Some points:
(57, 60, 7, 5, 11, 7, -18, -9, -9, -18, 9, 37, 2, -50, -42, -21, 41, 18, 1, 32, 0, 4, 22, -13)
(-13, 26, -12, -4, -10, -45, -6, -44, 32, 23, -83, -11, -8, 27, -78, 16, 42, -39, 11, 40, 41, 19, 9, -1)
(-3, -33, -42, 21, 31, 32, 25, 8, -33, -37, -43, -77, -8, -3, 6, 20, 24, -12, -36, 36, 1, 10, 9, -14)
(4, -19, -18, 16, -9, 4, 11, 38, 27, 56, -38, -27, 2, 8, 35, 35, 35, 22, -21, -57, -19, -20, -2, 36)
(16, 11, 6, -6, 20, 23, 35, -16, -27, 47, 31, 20, 2, -39, -12, -17, -64, -6, 73, 3, 12, 25, -10, 14)
(57, -31, -40, 26, -29, -29, 81, -6, 3, -37, 10, -21, 26, -5, 8, -10, 19, 39, 30, 29, -16, -15, -80, 12)
(-21, 32, 39, 7, 29, -25, -14, -29, -62, -1, 25, -35, 16, -43, -5, 14, -62, -17, -19, -5, 12, -12, -31, 2)
(-14, 28, -23, 22, 11, -52, -105, -42, -40, 32, 0, 22, -6, -40, 45, -54, -24, 34, -19, 17, -18, -69, -50, -26)
(40, -15, -33, -11, -28, 34, 18, 13, -2, -14, -9, -42, 14, -17, 32, 23, -59, -10, -54, 24, 9, 49, 22, -41)
(5, 28, -1, 29, -13, 8, -58, -42, -36, 79, -75, 64, -41, 13, 47, -27, -45, -32, 56, 28, 34, -103, -11, -45)
(-45, -46, 51, -24, 32, 26, -13, -33, 45, 17, 21, 23, 59, -6, -46, -13, 1, -6, -14, -24, 14, 54, -6, -39)
(-63, 14, -28, -37, 2, 68, -5, -50, -7, 40, -66, 61, -127, -14, -36, 42, -42, 30, 22, 33, 20, -13, -42, 5)
(24, -44, -10, 37, 16, -29, -13, 61, -20, -15, -37, -22, 42, -45, -40, -6, -22, -27, -4, 69, 9, 10, 19, -18)
(21, -35, 16, 1, -30, 4, 38, 16, 11, 27, -19, -2, 14, -28, 39, 47, -14, 30, -31, -37, -6, 11, -41, -15)
(-22, 21, -12, 11, 3, 2, -32, -11, 32, 18, 27, -84, 17, 1, 44, -25, -56, -9, 21, 32, 0, 18, -38, -3)
(-25, -6, -14, 0, 6, 8, 8, 31, -27, -86, -33, -25, -11, 101, -24, -22, -42, -15, -18, -74, -51, -37, -21, -40)
(12, -16, -13, -7, 47, -57, 32, 57, 26, -41, 54, 1, -19, 35, 21, 3, 11, 43, 15, -11, 42, -49, 33, -40)
(-2, -4, 15, -10, -18, 1, -55, -14, -65, -14, -15, 0, 12, -34, 40, 15, 20, -26, -34, -8, 3, -31, 28, 50)
(-50, -16, 26, 89, -87, 20, 38, 16, 14, -80, 8, 18, -35, 32, -26, -12, 5, -35, 50, -54, -64, -33, 20, -38)
(-4, 29, -12, -8, 20, -16, 20, 52, 2, -83, 5, 20, -14, 2, -31, 15, -80, -3, 7, -5, -98, -68, 15, -55)
(34, -56, 45, 30, -23, -54, 27, 18, -21, 9, 21, 36, -24, -8, -25, -40, 7, -19, -58, -27, -2, 15, 16, 30)
(-58, -42, -52, 0, 27, -11, -4, 9, -2, -23, -5, 1, -3, -23, 60, -5, 17, -3, -21, -22, 26, 76, 30, 31)
(56, -5, 34, -29, 12, -45, 79, 34, 30, -3, 0, 50, -48, 34, 15, -26, -43, 7, -82, -8, -1, -28, 46, -15)
(25, 6, -24, -31, 18, -34, -10, -48, -42, -31, 13, 44, -15, 42, 7, 61, -1, -2, 15, 19, -8, 36, -25, -6)
(-68, 62, -17, 10, 26, 14, 27, 60, -21, -31, 6, -2, -16, 30, -59, -46, -18, -17, -26, -76, -102, -53, 0, 20)
(42, -66, 26, 29, 3, -30, -20, -8, 31, -17, 9, -6, -14, 21, -12, 32, 0, -39, 17, 61, -61, 24, 25, 60)
(5, 36, -7, 8, 30, -32, 18, 43, 38, -9, -22, 46, 36, -14, 31, -8, 6, -10, 25, -39, 36, 85, -15, 23)
(36, 30, 37, -18, -17, 35, -29, -1, -9, 23, 34, -5, 23, -28, 42, 30, 12, -49, -3, -3, 3, -11, -9, -46)
(-10, -38, -35, 11, 75, -9, -25, -42, 32, 26, 13, 22, 18, 0, -25, 29, -23, 54, -25, 20, -7, -38, 29, 42)
(9, 7, -7, -19, 37, 13, -5, -28, 6, 58, 2, -6, -3, -26, 5, 23, 13, 37, 17, -10, -38, -11, -44, 22)
(55, -10, -7, -14, 27, 34, 0, -4, -42, -17, 55, 17, 20, -28, 4, 3, 1, -52, 25, -19, 5, 23, -3, 55)
(11, -14, 30, -24, -5, 80, -23, 42, 26, -58, -4, 13, 68, -2, 42, -16, -8, 47, -8, 6, 27, 18, 12, 36)
(9, -29, -17, -14, 5, -8, -13, 5, 48, 13, -34, -29, 30, -39, -4, -52, -17, 0, 24, -11, -51, 64, 3, 80)
(-73, 25, 39, 18, 16, 3, 51, 4, 10, -61, -40, -1, -3, 67, 18, -56, 7, -21, 60, -8, -79, -32, 42, -75)
(-30, -8, -44, 19, -53, 25, -21, -26, -21, 10, 3, 43, 6, 30, -33, -7, 40, 36, -38, 30, 54, -22, -10, 4)
(-3, 35, -56, -24, -19, 11, 50, -22, -25, 65, 44, 29, -3, -25, 10, -21, 68, 4, -21, 35, -28, 12, 1, -40)
(-28, -32, 38, -9, 8, 11, 100, -2, -43, 10, 14, -4, 27, 31, -12, -47, 14, 7, -27, 42, 24, -48, -9, 39)
(11, 1, -42, -106, -100, 15, -71, -1, 17, 6, -29, 59, -105, 1, -16, -42, 1, -14, 57, 20, 22, -16, -36, 39)
(-32, 44, 24, -40, -15, -18, -32, 27, 34, 48, 73, -49, -10, 12, 25, 7, 15, -43, -39, 13, 13, 18, -28, 10)
(-8, 41, 27, 41, -11, -27, -60, 16, -68, 51, -11, -13, -29, 51, 14, -45, -31, 7, 32, 17, 17, 49, -47, -8)
(-19, 6, -30, 0, 61, 14, 1, -34, 14, 0, -13, 39, 24, -8, 26, 4, 4, -26, -4, -53, 68, 30, -4, -1)
(12, -15, -3, 38, 30, 16, 24, -13, -27, 48, 10, 0, 57, -13, 2, 62, 32, -26, -16, 29, -23, 19, -43, 14)
(49, 40, -10, -6, 35, -9, 2, -2, 4, 14, -43, 34, -57, 7, -21, 33, 30, -10, -6, 24, 19, -12, -11, 20)
(-22, 38, 12, 44, -8, -48, -57, -14, -73, 18, 11, 44, -47, 13, 50, -13, 24, 15, 68, 59, -14, 5, -13, -24)
(-5, 12, -10, -41, -30, -2, -4, 10, 1, 16, 4, -6, 18, -76, -1, -4, 0, -37, -29, -7, 12, 1, 2, -3)
(13, -82, 18, -9, 18, -1, 15, 10, -2, 24, -14, -42, -8, 19, -29, -20, 3, 7, -41, -5, 1, -16, 15, 6)
(23, -3, 8, -21, -22, 6, 6, -24, 22, -30, -1, 4, 79, 18, 33, 22, -40, -55, -14, 10, 23, -1, -31, 12)
(-13, 65, 27, 32, -78, -26, -16, 5, -8, 31, 9, -29, 18, 2, -3, 43, -25, 13, -19, 11, 10, 4, 39, 32)
(38, 11, -43, 24, -14, 27, -51, 7, -9, 45, -2, 6, 57, 19, -40, -11, 4, 51, -9, -4, 8, 30, 27, -25)
(9, 17, -14, 28, 34, 28, -5, -32, -14, -19, 59, -30, -66, -30, -23, -57, 29, 12, -4, 15, 49, 9, 17, 12)
(12, 0, 85, 47, 28, 28, -20, -5, 65, -10, 33, -24, -38, -58, 26, 17, -9, 1, 4, -10, 16, 19, 12, 9)
(38, -36, 7, 12, 21, -5, 40, 27, -32, 18, -20, 3, 18, 62, 20, 0, -9, -11, 26, -62, 21, -27, 59, 17)
(26, 5, 31, 23, 10, 9, 4, 24, 44, 6, 42, -9, 0, 67, 27, 40, 28, 21, -16, 20, -13, 21, -20, 9)
(-33, 45, 55, 28, -45, 14, 39, -17, 32, -37, -28, 5, 37, -56, -9, 59, -3, 31, -41, -3, 11, 29, -2, 26)
(8, 60, 0, -36, 10, -31, 21, -8, 10, -18, 22, -67, 51, 6, -38, 11, -7, -18, 22, -32, 35, 17, -8, 32)
(1, -13, -29, 17, -19, -11, 52, 61, 23, 39, -7, -1, 18, 21, 33, -33, -17, 54, 21, -30, -8, -24, 68, -1)
(-27, -61, -1, -14, -27, -3, -26, -3, 48, -1, 54, -27, 18, -14, -12, 8, -23, -17, -11, -22, 29, 13, -12, -22)
(-53, 11, -45, 31, 8, 25, 22, 103, 51, -33, -1, 18, -16, 18, -15, -51, 21, -52, 5, 13, -50, -68, 29, -19)
(-10, 1, 4, -34, 21, -11, -20, -32, -3, -22, -10, 21, 2, 12, 25, 6, 47, 20, -46, 13, -33, 77, 33, -2)
(-42, 9, -21, -42, -35, 40, -35, -8, -47, 6, -18, 74, -85, 27, -60, 24, -27, 62, 56, 27, 70, 27, -7, -5)
(66, 41, -34, -21, -21, 91, -32, -41, 6, 19, -40, 11, -65, 33, -30, -18, 46, -11, 20, -21, 36, -12, -7, -45)
(-8, 5, 24, -27, -36, 13, -38, -60, -15, 8, 38, -60, 21, 25, 30, 1, -59, 40, -7, 3, -16, -1, 30, 6)
(-15, 20, 37, 9, 3, 10, 4, -10, 50, -46, -2, -9, 45, -10, 34, -29, 15, 9, -27, 4, 29, 0, -72, 38)
(-4, -1, 24, -40, 24, -27, -30, -23, 15, -39, -15, 21, 39, -42, 11, 14, 48, 30, -4, -12, 12, 27, 44, -4)
(2, -52, 56, -40, 12, -27, 44, 15, -36, -4, -32, -60, -10, -2, 20, -7, 63, -11, 17, 7, 10, -23, 12, -5)
(-45, -31, 51, -27, -5, -22, -5, 122, -20, -35, -21, -3, -5, 4, -68, 25, 8, 9, 34, -44, -72, -47, -50, -78)
(45, -33, -5, 45, -10, -54, 12, -60, 26, 9, -2, -47, -21, -19, -29, -29, 13, 20, -35, -58, -29, -2, -1, -44)
(5, 6, -35, -45, -7, 8, 2, -30, 8, 18, 8, -31, 27, -5, -18, 41, 56, 10, 64, 8, 10, -22, 63, 28)
(-9, -34, -51, 31, -5, -14, 28, -38, 27, -3, 65, -4, 5, -40, -8, 62, 0, -40, 32, 11, 18, 17, 7, -15)
These points spread out most along one direction. Take the direction at right angles to it along which they spread out most. Then take the direction at right angles to both along which they spread out most. Go by this last direction. How far along it is each point below, from 0 to 99? 50 is the average, and the first point above lies past it. One standard deviation of the points above along it is 16.
(2, -52, 56, -40, 12, -27, 44, 15, -36, -4, -32, -60, -10, -2, 20, -7, 63, -11, 17, 7, 10, -23, 12, -5) -> 61
(11, 1, -42, -106, -100, 15, -71, -1, 17, 6, -29, 59, -105, 1, -16, -42, 1, -14, 57, 20, 22, -16, -36, 39) -> 68
(5, 6, -35, -45, -7, 8, 2, -30, 8, 18, 8, -31, 27, -5, -18, 41, 56, 10, 64, 8, 10, -22, 63, 28) -> 71
(-50, -16, 26, 89, -87, 20, 38, 16, 14, -80, 8, 18, -35, 32, -26, -12, 5, -35, 50, -54, -64, -33, 20, -38) -> 46
(9, -29, -17, -14, 5, -8, -13, 5, 48, 13, -34, -29, 30, -39, -4, -52, -17, 0, 24, -11, -51, 64, 3, 80) -> 53
(-53, 11, -45, 31, 8, 25, 22, 103, 51, -33, -1, 18, -16, 18, -15, -51, 21, -52, 5, 13, -50, -68, 29, -19) -> 58
(66, 41, -34, -21, -21, 91, -32, -41, 6, 19, -40, 11, -65, 33, -30, -18, 46, -11, 20, -21, 36, -12, -7, -45) -> 74
(1, -13, -29, 17, -19, -11, 52, 61, 23, 39, -7, -1, 18, 21, 33, -33, -17, 54, 21, -30, -8, -24, 68, -1) -> 63
(-10, 1, 4, -34, 21, -11, -20, -32, -3, -22, -10, 21, 2, 12, 25, 6, 47, 20, -46, 13, -33, 77, 33, -2) -> 62
(-45, -31, 51, -27, -5, -22, -5, 122, -20, -35, -21, -3, -5, 4, -68, 25, 8, 9, 34, -44, -72, -47, -50, -78) -> 41
(36, 30, 37, -18, -17, 35, -29, -1, -9, 23, 34, -5, 23, -28, 42, 30, 12, -49, -3, -3, 3, -11, -9, -46) -> 28
(5, 28, -1, 29, -13, 8, -58, -42, -36, 79, -75, 64, -41, 13, 47, -27, -45, -32, 56, 28, 34, -103, -11, -45) -> 28
